In the rows, zero is written as 128.
Each path is a new rotation, seen through one point. The rows after it are directions, each followed by how far the rotation turns it, in degrees per step (0 if it stays put).
Each turn is a multiple of 5 degrees from 10 to 175, or 0.
Each row of a path follows its step; steps can be skipped.

step 2: [132 125 133 133 121 145 127 131 125 126 120 123 115 139 136 126 128 134
 136 122 131 142 122 137 116 140 129 130 134 133 126 120 146 125 133 123
 133 127 123 132 119 138 126 122 129 134 120 133 126 127 130 137 127 132
 125 127 131 133 134 121 123 121 109 130 128 124]
step 3: [126 144 139 131 134 130 126 140 137 132 142 123 127 129 128 129 122 133
 131 120 132 131 130 129 124 123 118 131 126 118 141 120 134 121 134 127
 118 142 125 132 131 115 130 134 135 122 124 120 113 124 124 127 127 129
 136 126 126 117 119 127 138 123 137 128 134 135]
step 4: [136 130 127 135 127 128 128 126 133 143 125 122 134 129 125 137 129 125
 130 134 129 127 119 132 138 132 130 129 116 144 122 136 125 123 139 125
 141 131 120 128 128 122 138 120 133 126 128 131 126 126 139 113 132 144
 119 131 134 130 123 121 117 132 138 141 128 122]
step 8: [123 128 132 135 112 132 123 124 121 134 131 132 120 131 137 126 128 121
 123 126 138 123 128 133 136 113 135 124 130 122 136 118 127 118 139 137
 136 137 129 137 119 126 125 139 142 127 124 119 135 140 126 137 117 125
 136 126 126 135 135 133 124 119 119 126 128 133]
step 14: [127 131 129 137 126 126 119 144 135 128 136 128 124 144 139 125 128 130
 122 131 126 124 118 129 125 123 121 141 133 129 122 126 132 122 129 132
 146 129 120 134 130 135 124 135 138 120 125 125 128 126 132 112 129 133
 144 131 132 127 121 116 133 133 130 138 134 139]
step 17: [135 126 128 135 122 126 133 128 135 127 136 135 130 124 137 128 122 115
 120 133 130 124 138 113 141 119 134 139 122 115 134 129 122 122 129 134
 129 134 132 120 126 128 125 126 125 131 135 129 126 140 136 119 142 132
 135 129 113 131 142 124 127 125 136 130 131 139]
step 23: [134 124 130 129 127 124 131 136 145 114 126 131 121 133 124 130 124 122
 119 139 126 136 119 128 124 135 132 129 126 132 128 138 127 128 133 139
 137 119 127 114 126 130 127 121 113 132 135 136 117 119 138 117 128 134
 130 118 127 128 120 118 134 120 129 129 139 128]
step 24: [127 123 117 130 135 136 113 139 123 128 130 129 124 139 133 129 127 124
 133 125 138 139 113 125 127 119 128 133 127 126 124 125 134 123 145 129
 127 124 135 139 120 143 119 128 144 130 116 119 130 130 127 131 128 133
 117 125 120 131 128 135 134 125 126 120 129 129]
step 31: [132 124 126 146 135 131 139 125 123 147 140 124 117 126 124 129 121 132
 122 130 132 137 134 135 136 134 124 127 126 133 128 124 136 118 142 126
 130 133 128 124 119 116 135 138 131 132 136 118 128 130 126 129 122 124
 141 137 139 128 128 122 126 126 131 130 128 138]
Speeds:
[130 128 131 126 123 127 125 126 127 132 126 128 128 127 129 129 130 129
 127 128 126 128 128 131 124 131 128 127 130 130 128 130 127 127 127 126
 128 127 127 127 129 127 124 128 128 129 129 129 129 129 129 126 129 129
 126 126 127 130 125 125 129 128 128 129 130 127] => 155
[129 130 128 129 128 128 129 128 129 127 130 125 128 127 128 129 130 129
 130 130 126 129 129 128 127 127 129 127 125 124 128 128 131 126 126 124
 128 128 128 131 128 127 124 127 128 129 125 130 126 131 127 128 128 127
 127 129 128 128 129 130 126 126 127 126 130 126] => 80
[127 127 126 126 129 130 129 127 127 128 128 126 128 126 129 131 130 131
 128 126 126 127 128 131 130 129 129 128 127 126 125 127 129 128 130 130
 129 130 126 129 130 123 128 128 129 126 128 130 130 128 126 125 127 128
 128 127 129 128 127 128 128 129 130 130 127 130] => 65
[125 129 126 127 127 128 126 127 128 127 129 127 131 127 128 127 126 129
 127 128 130 128 127 132 126 128 128 129 128 127 126 129 128 125 127 129
 125 127 129 127 127 128 130 126 130 128 127 126 126 129 124 131 127 128
 130 124 127 132 128 127 127 128 126 127 127 127] => 135
[125 126 129 127 128 128 125 129 128 126 130 126 125 130 129 132 128 128
 131 131 127 129 126 129 127 126 129 128 129 126 132 130 130 128 130 128
 126 129 127 127 128 129 127 130 129 128 130 129 132 126 127 130 128 130
 129 128 129 130 130 127 129 128 127 130 128 127] => 65

step 0: [125 128 129 114 127 119 133 130 131 135 143 135 124 116 123 128 126 122
 125 131 132 121 129 134 139 132 128 132 135 139 122 128 128 139 126 130
 126 131 126 143 125 120 129 128 129 118 120 125 122 122 125 127 126 125
 130 133 125 129 122 140 120 119 123 129 116 132]
step 1: [121 130 122 133 123 118 127 120 137 127 130 137 134 135 135 128 124 126
 144 134 138 136 133 129 135 127 133 135 132 132 128 144 129 135 122 122
 136 128 123 123 130 131 130 133 131 128 121 128 124 127 132 112 131 125
 123 128 121 121 125 134 121 126 118 126 134 122]
step 9: [120 130 129 121 138 122 123 131 125 126 125 128 136 124 132 143 124 133
 124 131 139 127 141 126 130 124 135 136 142 120 126 136 122 138 130 115
 137 134 123 126 130 124 133 124 131 124 130 130 121 125 125 121 134 126
 125 126 125 136 122 124 116 129 119 126 120 123]
step 10: [130 122 130 134 132 126 130 131 133 137 127 128 143 141 128 141 125 128
 127 124 135 140 124 124 135 134 138 140 121 134 132 125 129 135 120 131
 132 137 125 125 127 127 132 135 119 125 132 122 123 138 127 127 135 122
 122 122 127 125 130 130 129 114 139 127 128 128]
step 12: [113 126 126 122 130 125 133 120 139 124 134 137 129 135 133 133 123 127
 130 136 126 120 128 129 141 124 140 125 138 120 127 124 127 134 121 126
 138 126 132 124 130 128 132 134 139 129 120 126 129 122 126 128 144 116
 129 120 129 128 126 138 116 128 132 127 127 131]
step 15: [124 128 128 135 130 122 133 129 134 128 125 130 141 129 132 127 117 139
 143 134 134 133 124 130 132 133 133 136 133 124 124 140 138 140 127 124
 129 127 119 135 127 138 143 138 137 131 128 123 122 122 128 128 137 129
 123 123 124 131 127 135 126 132 129 118 133 127]
step 20: [126 128 121 128 125 116 124 129 137 135 132 127 133 120 127 131 127 128
 133 127 130 122 130 126 127 122 139 131 136 132 123 124 124 140 134 137
 141 134 122 127 140 135 125 133 135 127 119 123 129 120 123 126 130 130
 122 129 131 132 109 133 116 133 121 119 126 130]
step 27: [116 130 123 121 129 125 130 133 126 134 133 131 131 125 130 126 119 125
 133 128 124 140 130 126 117 119 136 143 130 134 136 137 124 144 128 128
 128 134 133 139 127 132 135 130 135 130 138 132 136 130 128 124 129 130
 124 127 128 125 128 131 131 118 138 138 133 124]
step 30: [121 127 134 123 133 127 121 132 132 130 125 126 127 130 117 127 113 132
 118 125 127 131 135 136 128 125 145 138 129 126 120 128 134 130 117 126
 132 135 135 133 133 126 127 127 118 127 132 140 133 137 129 119 136 126
 118 128 123 122 130 133 128 120 134 127 121 131]
Speeds:
[133 129 127 125 130 127 126 129 129 127 131 128 130 130 127 128 129 125
 128 128 125 126 130 128 129 127 127 129 130 127 128 129 130 128 129 126
 128 127 130 131 127 128 128 130 126 130 129 126 131 130 127 126 126 128
 129 130 127 129 127 127 129 128 130 127 127 131] => 130
[127 130 124 127 128 128 129 129 126 129 126 126 125 128 128 128 125 128
 128 129 128 129 130 126 130 126 132 129 127 126 129 126 127 127 129 126
 132 129 129 127 132 128 127 129 131 128 128 128 129 128 128 125 127 129
 130 127 129 129 127 126 127 129 130 129 130 128] => 100
[125 128 127 128 129 127 133 129 128 128 129 127 128 126 129 126 126 127
 128 129 125 127 128 128 124 129 127 130 128 129 130 125 130 126 128 128
 128 127 125 129 127 132 129 129 131 129 127 128 129 129 125 130 128 128
 130 129 127 129 127 130 129 129 130 128 126 130] => 90
[129 130 129 128 127 127 127 130 128 131 126 126 128 130 127 127 125 127
 128 126 127 127 127 128 130 129 127 128 130 127 129 125 128 129 130 128
 129 129 127 132 128 127 130 125 127 128 127 128 128 127 126 130 128 127
 126 126 129 126 127 133 128 127 129 128 133 127] => 145

step 5: [134 129 129 142 126 136 131 129 144 128 124 120 122 116 137 127 134 124
 128 124 133 122 125 121 128 130 131 124 122 131 135 125 127 139 126 133
 129 133 134 124 142 141 133 129 129 124 129 138 141 126 130 122 129 117
 130 126 127 127 116 128 130 121 130 130 128 136]
step 9: [130 124 129 140 131 139 129 130 126 126 132 125 124 113 132 119 130 134
 126 115 119 135 128 118 122 136 133 126 126 135 127 133 130 143 130 132
 130 131 134 129 120 130 132 120 131 137 123 126 140 124 138 133 134 139
 130 118 124 118 129 132 129 131 126 126 124 133]
step 11: [126 133 124 135 134 137 130 135 140 126 131 128 128 126 133 128 132 138
 138 125 128 126 133 131 125 128 137 119 135 142 138 134 123 134 125 125
 134 135 125 123 135 142 122 121 128 124 116 141 132 125 135 124 121 135
 129 130 127 121 120 125 127 129 124 121 123 131]
step 13: [127 118 132 123 133 126 136 125 141 130 131 127 130 121 131 112 129 140
 132 118 114 123 132 129 121 142 132 133 132 136 123 129 135 138 124 130
 129 129 122 115 133 129 124 124 124 126 127 130 117 123 132 128 131 134
 125 126 117 130 121 124 126 128 131 120 133 125]
step 15: [129 138 134 128 134 137 126 126 137 133 127 119 119 126 130 132 121 129
 128 119 128 119 132 125 131 143 132 126 131 139 129 130 128 143 131 133
 133 117 127 123 129 122 126 131 130 133 117 133 133 125 131 134 142 133
 137 117 121 124 119 135 137 127 122 123 128 123]
step 21: [133 125 125 134 135 137 133 124 133 127 118 119 125 116 131 130 126 129
 129 125 137 126 138 123 135 128 129 119 130 140 132 128 130 142 120 129
 130 123 118 125 127 134 125 140 128 134 129 126 127 126 126 121 130 124
 132 118 126 131 118 125 139 122 113 133 122 136]
step 23: [138 125 124 135 134 128 138 126 135 124 128 123 133 117 129 130 135 139
 140 128 126 134 125 127 125 135 135 122 126 126 138 138 133 140 130 130
 141 117 134 124 127 125 125 127 133 130 140 120 124 134 133 124 126 124
 122 133 118 128 115 126 128 132 127 133 122 132]
step 26: [135 132 126 130 134 139 124 121 136 131 130 123 118 118 130 125 134 139
 124 125 139 125 130 127 123 136 140 116 131 132 134 126 115 135 122 127
 138 123 129 123 130 136 129 136 126 132 134 133 126 115 121 125 132 133
 124 129 124 118 117 123 125 120 121 129 128 125]
step 31: [125 128 131 128 132 129 122 119 142 134 119 114 123 130 123 125 131 134
 127 124 135 123 132 136 133 142 139 123 128 135 133 124 120 141 120 130
 126 122 124 125 124 131 137 124 121 123 135 127 140 124 132 130 137 133
 137 132 122 131 123 130 121 118 130 127 132 127]
Speeds:
[129 128 126 130 127 127 130 126 125 130 129 127 129 129 127 132 127 129
 126 128 130 130 128 128 128 133 129 129 128 130 129 128 127 129 127 127
 131 128 130 127 128 128 127 128 129 129 130 128 127 126 130 129 129 129
 128 128 127 128 132 129 130 130 129 131 127 125] => 130
[127 130 130 125 129 129 129 127 128 127 129 131 128 129 131 130 125 128
 129 125 128 130 128 128 128 128 127 128 127 124 132 127 128 130 131 127
 128 127 129 126 129 127 128 130 130 127 128 130 129 126 129 127 128 128
 131 129 129 130 128 130 126 129 130 127 125 130] => 80
[130 130 130 131 129 127 126 128 130 130 126 126 128 130 129 127 130 127
 128 129 126 129 126 127 130 130 129 128 126 127 126 128 131 130 129 129
 132 128 131 126 126 126 126 127 129 127 127 128 129 129 127 125 126 128
 128 127 130 127 130 127 126 126 130 128 127 129] => 80
[130 131 128 133 132 128 130 128 127 128 129 129 128 126 127 131 126 127
 128 130 130 127 126 126 127 127 126 125 125 129 129 131 128 126 129 127
 128 130 130 127 126 127 129 130 128 128 124 128 128 128 127 127 128 129
 127 128 125 125 126 129 127 129 128 128 128 128] => 120
[127 128 127 127 126 131 126 127 127 129 131 127 127 127 130 125 128 126
 125 126 127 128 126 126 125 128 130 131 128 128 128 127 128 126 127 129
 129 127 130 128 129 132 128 127 130 128 125 132 127 127 128 126 127 130
 129 127 127 126 126 126 128 131 129 129 128 126] => 170
